128 stands for zero in the data rows.
Some points:
[127 119 111 131 126 116 126 112 130 109 107 104 110 119 214 115 125 158 117 122 115 103 118 208 141 109 128 122 109 125 117 116 117 121 186 175 122 107 192 107 123 121 142 119 122 121 132 102 126 125 136 107 115 135 115 138 103 158 128 124 191 121 127 124]
[105 113 181 123 121 116 122 118 105 183 112 129 103 122 119 117 112 111 119 171 117 125 107 114 130 123 125 124 106 125 115 125 124 134 131 120 127 125 100 104 123 124 110 177 122 133 179 206 190 114 146 103 131 137 124 127 101 109 163 133 105 118 119 126]
[123 201 146 137 132 145 190 101  99 168 109 139  83 145 131 132 133 132 137 100 123 127 175 106 125 103 104 109 104 103 122 186 123 132 126 124 121 138 136 120 100 136 113 141 117 140 177  92 113  91 155 171 130 122 144 119  97 104 137 141 129  94 154 109]
[161 131 105 127 102 133 119  75 118  96 119 127 116 111  82 140 192 127 133 106 117 116 110 128 134 125 117 202 200 118 141 155 123 120 114 118 157 169 100 141 118 129 112 117 122 107 132 102  94 128 133 163 130 133 126 140 190 131 132 128 144 116 114 174]
[125 123 186 198 218 119 126 113 116 114 112 112 110 119 130 127 119 123 128 126 120 113 113 108 133 122 117 118 105 144 121 116 119 134 122 125 124 115 115 205 182 113 121 117 117 130 124  98 117 122 197 121 121 124 116 205 105 121 169 119 104 112 115 131]
[223 125 105 118 192 116 103  98 123 124 152 185 118 108  98 135 191 124 126 126 124 124 128  85 114 123 133 141 116 115 142 135 138 131 123 124 160 183  90  87 133 143 135  99 122 107 125  83 109 109 123 140 129 128 125 132 115 130 111 125  96 133 134 177]
[ 99 127 108 183 123 109 126 125 117 117 122 102 171 150 117 255 117 122 118 111 184 121 110 129 141 122 104 152 110 129 137 127 118 135 133 117 125 104 126 136 139 104 137 118 107 111 125 120  99 174 131 113 181 202 112 123  93 128 110 137 115 119 128 117]
[103 114 186 191 115 136 123 100 107 101 116 115 106 110 116 226 128 123 123 118 129 135 114 108 131 119 115 130 123 141 127 118 120 127 114 121 132 112 118 194 134 135 118 121 122 111 122  97 109 171 132 115 170 140 122 207 107 121 171 126 120 118 116 111]
[112 180 135 113  79 185 136 125 136 157 119 112  95  95 119 129 132 126 177 131 132 127 198  98 209 114  95 126 146 147 126 187 117 130 116 115 119 149 102 125 121 126 125 113 105 132 151 144  97 143 176  80 118 116 142 116 109 114 104 113 138 142 113 122]
[100 116 123 127 101 137 119 174 134 124 130 113 100 102 128 144 113 130 102 111 122 135  93  78 146 141 114 114 173 128 130 118 164 128 122 125 167 196 106 114 171 120 134 115 117 114 117 137 115 123 136 122 128 134 126 107 211 126 123 199 105 123 109 114]
[110 110 125 114 127 123 120 161 194 114 114 113 192 176  99 137 120 129 127 118 188 110 127  89 125 200 137 119 122 234 116 111 124 130 137 114 116 128 125  93 137 100 119 107 169 123 131 116 101 121 130 124 112 116 133  99  97 124 127 109 133 138 138 123]
[111 145 114 111  88 125 115 161 224 119 119 110 204 193 102 111 125 117 125 120 179 104 126 116 118 128 128 111 108 145 137 135 126 125 123 126 125 128 144 200 122  98 118 120 135 118 111 107 108 171 120 142 166 118 110 117 101 121 125 122 107 110 139 104]
[248 123 123 141 119 120 121 114 120 124 156 197 113 109 108 108 109 122 125 121 117 123 138 106 109 110 124 125  94 126 125 119 169 130 116 122 113 120 115  96 192 124 112 122 117 222 129 132 130 123 117 123 123 128 153 118 119 127 119 159 121 118 118 117]
[ 83 122 110 188 150 128 172 117 120 129 112  96 114  98 120 116 115 124 138 116 112 126 164 129 145 117 133 135 224 141 123 120 115 138 131 113 152 111 118 126 107 110 130 116 114 117 124 116 103 114 118 219 115 127 114 129 220 129 121 192 130 123 128 122]
[ 95 150 116 109 141 130 142 175 197 122 105 115 202 192 126 135  99 124 122 121 157 103 112  95 120 196 118 131 127 212 117 141 109 138 132 124 123 116 120 181 120 108 122 117 123 116 136 126  99 113 111 119 112 140 130 116 113 125 127 134  96 114 106 133]
[195 139 111 122 117 144 115 128 114  76 110 119  96 122  77 121 172 121 126 118 118 124 123  99 129 125 119 120 104 109 116 169 167 146 133 124 175 169  96 101 137 134 133 118 113 128 132 156  97 116 148 141 126 127 126 104 186 123 126 194  97 125 117 124]
[118 204 127 109 133 192  97 119 113 202 118 117  85 119 112 119 128 125 162 160 108 128 120  66 123 128 177 132 109 131 181 107 122 123 117 126 125 113 120 125 128 114 134 116 115 113 114 214 120 128 131 137 125 127 124 104 115 114 130 126 108 122 125 127]
[ 81 133 108 130 135 120 134 116 105 115 113 104 133 111 100 129 121 116 133 121 118 193 115 212 111 205 115 190 132 124 124 115 124 128 118 123 126 110 226 184 116 188 130 131 119 113 110 105 109 116 108 123 139 117 119 136  99 176 123 140 122 131 127 108]
[227 138  99 113 186 143 131 106 116 133 190 106 118 120 111  99 174 116 126 114 135 111 170 131 129 133 173 136 106 119 132 182 167 133 120 120 122 122 100  99 113 109 145 130 110 104 123 124 123 112 117 118 133 116 120 119  90 133 120 129 126 127 101 123]
[ 98 122 123 115 216 119 119 116 109 122 169 204 118 123 215 123 111 126 119 117 114 126 116 100 107 117 214 125 106 140 127 122 126 114 115 130 123 122 113  96 112 129 128 124 120 186 119 130 106 120 121 113 122 129 174 130 123 129 124 118 108 119 124 174]
[105 183 107 109 129 131 121 101 104 135 126 105 113 117 144 149 110 191 129 120 122 108 142 231 192 130 117 131 136 115 134 122 122 126 127 161 120 118 110 103 121 133 155 115 121 137 164 120 117 117 127 117 126 136 124 125  76 140 121 114  92 114 173 103]
[110 136 112 127 138 130 117 107 115 125 121 125 105 114 127 125 110 128 125 119 129 208 135 220 124 203 134 137 111 116 126 127 123 128 124 152 109  93 189  97 120 187 189 119 122 103 128 107 113 127 149 126 104 147 126 107  97 172 101 133 114 116 123 122]
[128 119 122 128 151 117 125 114 177 124 108 122 130 171 123 121 125 110 126 125 126 121 110 168 116 110 128 139 115 136 120 121 127 131 116 117 125 103 216 224 123 101 135 119 113 105 128 123  78 110 131 141 121 137 122 195  90 197 119 113 172 110 142 114]
[ 93 137 103 146 141 108 121 108 147 138 113 130 118 127 111 137 120 155 140  98 111 186 105 246 157 172 108 128 109 102 111 117 110 123 122 150 124 110 202 129 135 203 188 119 124 130 107 127 146 128 105 116 119 130 126 112  87 115 108 136 137 121 133 125]
[ 89 129 114 135 109 112 127 116 119 197 158 108 131 109 137 107 123 130 128 168 132 117 224 110 109 127 119 133 100 131 116 189 126 132 126 112 114 111 112 113 124 121 125 159 110 118 121 130 210 112 126 123 124 129 120 126 100 128 112 122 109 181 119 112]
[119 132 166 126 112 123 173 128 111 126 117 120 100 127 120 110 119 121 130 168 113 109 116 115 129 126 129 119 107 105 118 119 125 122 129 127 124 103 121 111 103 109 128 177 124 105 186 206 203 120  95 136 119 132 123 120 113 111 174 116 128 124 128 105]
[187 115 110 134 120 132 112 116 199 100 114 100  91 116 115 111 122 108 117 122 110 115 123 108 129 112 124 226 141 182 136 105 121 112 120 125 162 179 111  86 129 128 132 113 123 158 124 113 126 126 128 135 121 137 121 133 199 127 127 182 123 123 135 120]
[115 138 109 119 121 115 122 100 104 102 120 149 115 112 110 128 115 129 133 105 119 178 111 146 124 139 125 182 235 132 132 117 124 142 119 131 148 209 111  82 124 221 111 126 163 133 118 120  86 123 161 124 132 113 128 114 195 129 106 119 132 126 116  99]
[112 111 105 114 120 177 119 126 124 117 117 122 111 127 212 127 120 122 123 128 122 120 117 212 207 115 119 112 122 134 118 129 132 176 182 163 124 119 110 100 114 115 118 112 116 118 132 132 101 125 127 129 129 112 122 118 106 122 109 115 117 122 124 184]
[ 99 114 114 115 113 119 121 110 129 105 118  86 115 122 116 112 121 123 146 107 129 194 130 100 126 113 128 198 227 151 116 114 105 134 136 129 152 202 107  97 120 193 134 111 186 133 124 117 103 115 136 122 127 128 145 128 156 132 127 116 138 114 122 118]
[114 113 116 122 214 125 127 112 143  90 166 188  99 107 107 143 183 114 169 125 126 122 139  92 132 135 191 141 119 105 125 119 115 137 117 116 119  85  98 130 111 130 135 138 119 117 124 127 127 112 123 135 118 121 169 115  86 126 116 132 116 116 123 171]
[101 193 105 138 128 120 119 113 123 184 130 122 116 120 120 120 115 161 138 176 124 120 111 136 130 113 100 115 118 101 129 117 119 135 120 127 119 127 116  90 130 129 111 175 107 133 133 192 176 108 119 135 130 144 132 112  94 130 116 123  96 112 175  99]
[112 145 101 134 131 132 123 139 119 102 106 123  82 114 104 146 106 116 118 133 121 123 122  88 128 139 113  96 192 119 133 132 167 127 124 129 166 198  84 132 155 108 123 126 117 126 141 124 117 117 130  84 127 139 106 119 228 140 125 192 132 113 131 125]
There is one direction along which these points spread out most. Take the direction at right angles to it along which they spread out most. Then take the direction at right angles to both along which they spread out most. Go by this last direction. For each point below, how far along it does it lie, from 0 to 99? The average is 50, and the first point in the table lies past the average. One standard deviation of the points above along it is 16.
[248 123 123 141 119 120 121 114 120 124 156 197 113 109 108 108 109 122 125 121 117 123 138 106 109 110 124 125  94 126 125 119 169 130 116 122 113 120 115  96 192 124 112 122 117 222 129 132 130 123 117 123 123 128 153 118 119 127 119 159 121 118 118 117] 54
[ 93 137 103 146 141 108 121 108 147 138 113 130 118 127 111 137 120 155 140  98 111 186 105 246 157 172 108 128 109 102 111 117 110 123 122 150 124 110 202 129 135 203 188 119 124 130 107 127 146 128 105 116 119 130 126 112  87 115 108 136 137 121 133 125] 74
[112 145 101 134 131 132 123 139 119 102 106 123  82 114 104 146 106 116 118 133 121 123 122  88 128 139 113  96 192 119 133 132 167 127 124 129 166 198  84 132 155 108 123 126 117 126 141 124 117 117 130  84 127 139 106 119 228 140 125 192 132 113 131 125] 46
[114 113 116 122 214 125 127 112 143  90 166 188  99 107 107 143 183 114 169 125 126 122 139  92 132 135 191 141 119 105 125 119 115 137 117 116 119  85  98 130 111 130 135 138 119 117 124 127 127 112 123 135 118 121 169 115  86 126 116 132 116 116 123 171] 52
[101 193 105 138 128 120 119 113 123 184 130 122 116 120 120 120 115 161 138 176 124 120 111 136 130 113 100 115 118 101 129 117 119 135 120 127 119 127 116  90 130 129 111 175 107 133 133 192 176 108 119 135 130 144 132 112  94 130 116 123  96 112 175  99] 62
[100 116 123 127 101 137 119 174 134 124 130 113 100 102 128 144 113 130 102 111 122 135  93  78 146 141 114 114 173 128 130 118 164 128 122 125 167 196 106 114 171 120 134 115 117 114 117 137 115 123 136 122 128 134 126 107 211 126 123 199 105 123 109 114] 44
[112 180 135 113  79 185 136 125 136 157 119 112  95  95 119 129 132 126 177 131 132 127 198  98 209 114  95 126 146 147 126 187 117 130 116 115 119 149 102 125 121 126 125 113 105 132 151 144  97 143 176  80 118 116 142 116 109 114 104 113 138 142 113 122] 52
[ 99 127 108 183 123 109 126 125 117 117 122 102 171 150 117 255 117 122 118 111 184 121 110 129 141 122 104 152 110 129 137 127 118 135 133 117 125 104 126 136 139 104 137 118 107 111 125 120  99 174 131 113 181 202 112 123  93 128 110 137 115 119 128 117] 28
[ 99 114 114 115 113 119 121 110 129 105 118  86 115 122 116 112 121 123 146 107 129 194 130 100 126 113 128 198 227 151 116 114 105 134 136 129 152 202 107  97 120 193 134 111 186 133 124 117 103 115 136 122 127 128 145 128 156 132 127 116 138 114 122 118] 58
[123 201 146 137 132 145 190 101  99 168 109 139  83 145 131 132 133 132 137 100 123 127 175 106 125 103 104 109 104 103 122 186 123 132 126 124 121 138 136 120 100 136 113 141 117 140 177  92 113  91 155 171 130 122 144 119  97 104 137 141 129  94 154 109] 58
[119 132 166 126 112 123 173 128 111 126 117 120 100 127 120 110 119 121 130 168 113 109 116 115 129 126 129 119 107 105 118 119 125 122 129 127 124 103 121 111 103 109 128 177 124 105 186 206 203 120  95 136 119 132 123 120 113 111 174 116 128 124 128 105] 53
[110 110 125 114 127 123 120 161 194 114 114 113 192 176  99 137 120 129 127 118 188 110 127  89 125 200 137 119 122 234 116 111 124 130 137 114 116 128 125  93 137 100 119 107 169 123 131 116 101 121 130 124 112 116 133  99  97 124 127 109 133 138 138 123] 16
